Here is a table of points, one per row:
[-34   4  -4  33 -11 -21 -45   9 -34   1 -14 -59  42  10 -20  13 -21 -54
 -13   7 -53  33  -9  16  56 -46  -8   8   4   8   0  -4]
[ 26 -10  24  22 -27  10  28 -29 -23  -2  23 -11   0 -27 -16  14  28 -37
 -22 -91  36  10  -5  -5 -37  11  -9  35  20  10  20  64]
[ 73 -25  21  77 -19  -4 -27  -8 -33 -17 -14  26 -69 -13   5  54  15 -43
 -17  34 -70 -15 -17   8  -7   1   2  25  75  41   5 -12]
[ 27 -20  24   5 -69  -7 -11   4  94 -24  28 -47 -20  11 -26   5  38 -59
  33  56  -6 -12  45  34 -13  -2  23  -2  -8  10 -34  67]
[-19  12   5  27  17   0  -7 -29 -17 -19   2  11   2 -24 -45  27  12  48
  -3 -13 -61  62  42  34  -9   0  -1  31   3   2  -9  38]
[-28  22 -22 -20  29  -2 -50   1   7  47 -11 -17 -12 -47   0  -5  -3   2
  13 -36  19   8  37 -29 -69 -35  35  43  34  61  27  -1]
[ -6 -51  36  15  50  15  53  57 -43  11 -17 -12  16   7  37 -35 -11  42
  18  22 -19 -34 -18   9 -35  31 -67  22  58 -48 -12 -36]
[-17  47 -46  47 -29  -7   8 -39  51 -31  44  -8  30  38  -1 -13 -38  27
  24  28   4 -15  12 -25  39 -28  18  15 -55  46  24  19]
[ -7  -2 -53 -15  14  23 -21  -2  17  17  -2 -41  51 -34 -41  25 -37  35
 -47   9  59 -24 -14   9 -16  -5  -8 -15  37 -54  89  13]
[ 33 -34  -2 -25  10 -20   9 -44 -42  15 -26  26   5 -58 -16 -29   0  46
 -15  32  12  44   3  -3  -2 -27 -45 -17 -33 -17 -59 -62]
[ 26 -42  24  16  16   3  -8 -14 -31 -69  16  -6   2 -47  45  47 -75  37
  55 -36  -6 -32  18 -50  -2  15  99 -14 -39 -57  37 -15]
[-11  18  -3  17  -5  14  32 -87 -28 -48 -12 -53 -28 -23 -33  -2  20   0
 -36   9 -15 -23  19  52 -20  10  45 -32  -8  41  29  -4]
[ 28  38   5  47 -29  -7   1  -9 -48 -18 -22   1 -21   5   2 -19 -11  54
 -30  -8  39  45 -26 -14   0  -9  29  21  30 -28  12   9]
[  2  28  -6 -18 -12  33  17  34 -44 -17  -9   0  21  -6  11  -7   8 -26
  -8  32  20   8  22  -8  -3 -43 -13 -16  90  24 -12  24]
[  7 -40 100  -9 -42   4  11  62  16 -69  21  13 -28 -14 -11   0 -30  14
 -51 -24 -88  26 -31  -9   1   6  10 -65  27  31 -17 -18]
[-16 -59 -24 -43  31 -46  41 -36  52   6 -27  -1  13  -8  -7 -40   1  53
  -1 -29  36  12 -36 -31  -6   9  -1  26 -20  44  -2 -57]
[ 21 -37  34 -28  66 -33  -5  38   4 -34 -38  39  -9   4  -6  36  -6  17
 -18  -8  63 -57 -15  14  52  -5 -47  47  63  30 -42 -49]
[  -6   -2 -100   15  -19  -53    6    3   -5  -25   17  -35    2   46
  -57   20  -47   -7   39   10   32   22  -28   -2  -39   34   17   22
  -13   -4   -7   24]
[-14  53  15 -16 -62  25  12 -15 -29  60  -9 -41  42  -2  31  38   6   8
 -45  27  25  42  47  67  14  -3  15  25  17  -8 -56 -11]
[ 33 -66  22  35  40  26  -5  36  22  -3  -2  20 -13   5  94 -23  25 -21
  -7  -9   7  15   0  31 -27 -18  12 -20 -24 -16  40 -23]
[  6  31  -4  -3   3 -28 -27  29  37  47  51 -40 -39  20 -66  -4  45  46
  12  14 -12  12  -4 -11  37   6 -53 -11   4 -18 -17  24]
[ -24   53 -115   17  -43  -18   23  -16   16  -56  -17  -29  -11    2
   18    9   -1  -19    9   -2  -14  -28   25  -12   44   54  -20  -56
    5  -38   -5   12]
[  4 -80 -29   4  67  23  50  16   8 -35   3   4 -16   9  57 -12  57 -39
  26 -24   4  23 -17 -23  -7 -41   6  48 -58 -33  56  -2]
[-48  26 -23  16   0  28   7 -42  62  28 -51  30   5 -14 -35   3 -47 -90
  31  -3  15  14  44 -11  18  45  20 -29  -4 -30  41  21]
[  2 -33  14 -22 -43  27 -30 -14   9 -14  39  20   1 -32  54  37   4  28
 -37 -11 -53 -16 -30 -16  22  10 -29  55  29 -34 -72 -16]
[  6  10  14 -40 -31 -21  -9 112  17  32  12  53  18  16 -21  32   8 -21
  18  48 -28  26  40   0  52  44 -24 -33 -28  43  23  24]
[  9 114 -20 -12 -42 -12 -25 -41  25  33 -15  39 -12   3   4 -17 -12 -39
  66  -1 -19 -38  -8  28  -9   2  12 -10 -77 -13  69 -25]
[ 27  52  67   6  11 -17   1  39 -14  -8  19  42  27  25 -65  -5  24 -16
 -17 -15 -22 -14  -6  -1   4  -2  46  47  45  21  26  18]
[-20  45 -44   1 -43  16 -30  -1   9   8  22  37  -4  48  10 -16 -35 -28
 -30  57  13 -12  -8 -37  -5  37 -33 -25 -79  23  14   7]
[-10   4  12  23  24 -17  -6  23 -22  44 -35 -34 -23 -17  41  22   7  20
 -18 -13  86 -48 -31   1  19 -26  37  32 -63   9 -13 -40]
[ -5 -25 -29  67  50  21  -9  33   4  -2   5  27  53 -12  79 -59  29   4
  35 -23  43  -9   5  12 -72  -8 -12 -33 -30 -14 -29 -11]
[-19 -28 -25 -65 -18  42  -7 -30 -61  46  39  41  41 -15 -55 -35  27  29
   5  -4 -11 -25 -10 -28  48  30  32   9  20  69 -20  42]
[-12  11   0 -15  41 -32 -12 -39  25  64 -93 -69  60  14 -11   7 -32 -11
  14  12 -29   5  26 -11 -13 -29  20 -32 -29 -13   0  66]
[-17  46  20 -62   3  -9   9 -34   0 -46  45  12 -11   9 -56  62  57   5
 -34   2 -34 -17 -17 -16 -48 -14  31 -42  40 -16 -25 -31]
[ 12  38  22 -51   7  26   8   2  38  94   5 -46 -47  69 -31 -55  20 -24
   8   7 -49  21   1 -12  47  27 -12   0  -1  15 -38 -43]
[-44  65  20 -11  -5 -36 -60  36 -15 -20  -7  12  -1   5   9   5 -18 -40
  36  18   5  26 -21  26   7  61 -27 -36   7 -51  71  32]
[ -3  19   1 -34  36  54  42  19 -19  11   8  15 -37 -22  36 -34 -34  34
 -31 -10 -19  -6 -58   3   4 -24 -11 -23  -5  42 -79  27]
[  9 -33  25  -1  22 -42  16 -43   4   8   4  10   0   8  23  63  23 -27
  30 -37  38  19  18 -53 -38 -23  -6 -11 -25 -11 -74 -31]
[  3 -59  39 -21 -14  34  17  34  -9 -27   0  21 -33  -8 -12 -72   6  24
   2  -9  33 -19  25  61  10 -43 -52   8 -14 -44 -16 -37]
[  7 -89   6  20  28  10   2 -15   0  12  21  52   2  68  76 -38   0  26
   8 -17  18 -25 -20   1   3   0 -31   2   5 -22  53   1]
There is one direction along which these points spread out most. Where along it does each point below lie, from 0 to 99? 50 is the average, and the first point above lies past it. One standard deviation of the points above along it is 16.
[-11  18  -3  17  -5  14  32 -87 -28 -48 -12 -53 -28 -23 -33  -2  20   0
 -36   9 -15 -23  19  52 -20  10  45 -32  -8  41  29  -4] 60
[  7 -40 100  -9 -42   4  11  62  16 -69  21  13 -28 -14 -11   0 -30  14
 -51 -24 -88  26 -31  -9   1   6  10 -65  27  31 -17 -18] 38
[-10   4  12  23  24 -17  -6  23 -22  44 -35 -34 -23 -17  41  22   7  20
 -18 -13  86 -48 -31   1  19 -26  37  32 -63   9 -13 -40] 38
[-34   4  -4  33 -11 -21 -45   9 -34   1 -14 -59  42  10 -20  13 -21 -54
 -13   7 -53  33  -9  16  56 -46  -8   8   4   8   0  -4] 62
[  2 -33  14 -22 -43  27 -30 -14   9 -14  39  20   1 -32  54  37   4  28
 -37 -11 -53 -16 -30 -16  22  10 -29  55  29 -34 -72 -16] 34
[ 33 -34  -2 -25  10 -20   9 -44 -42  15 -26  26   5 -58 -16 -29   0  46
 -15  32  12  44   3  -3  -2 -27 -45 -17 -33 -17 -59 -62] 34
[  9 -33  25  -1  22 -42  16 -43   4   8   4  10   0   8  23  63  23 -27
  30 -37  38  19  18 -53 -38 -23  -6 -11 -25 -11 -74 -31] 38
[  3 -59  39 -21 -14  34  17  34  -9 -27   0  21 -33  -8 -12 -72   6  24
   2  -9  33 -19  25  61  10 -43 -52   8 -14 -44 -16 -37] 27
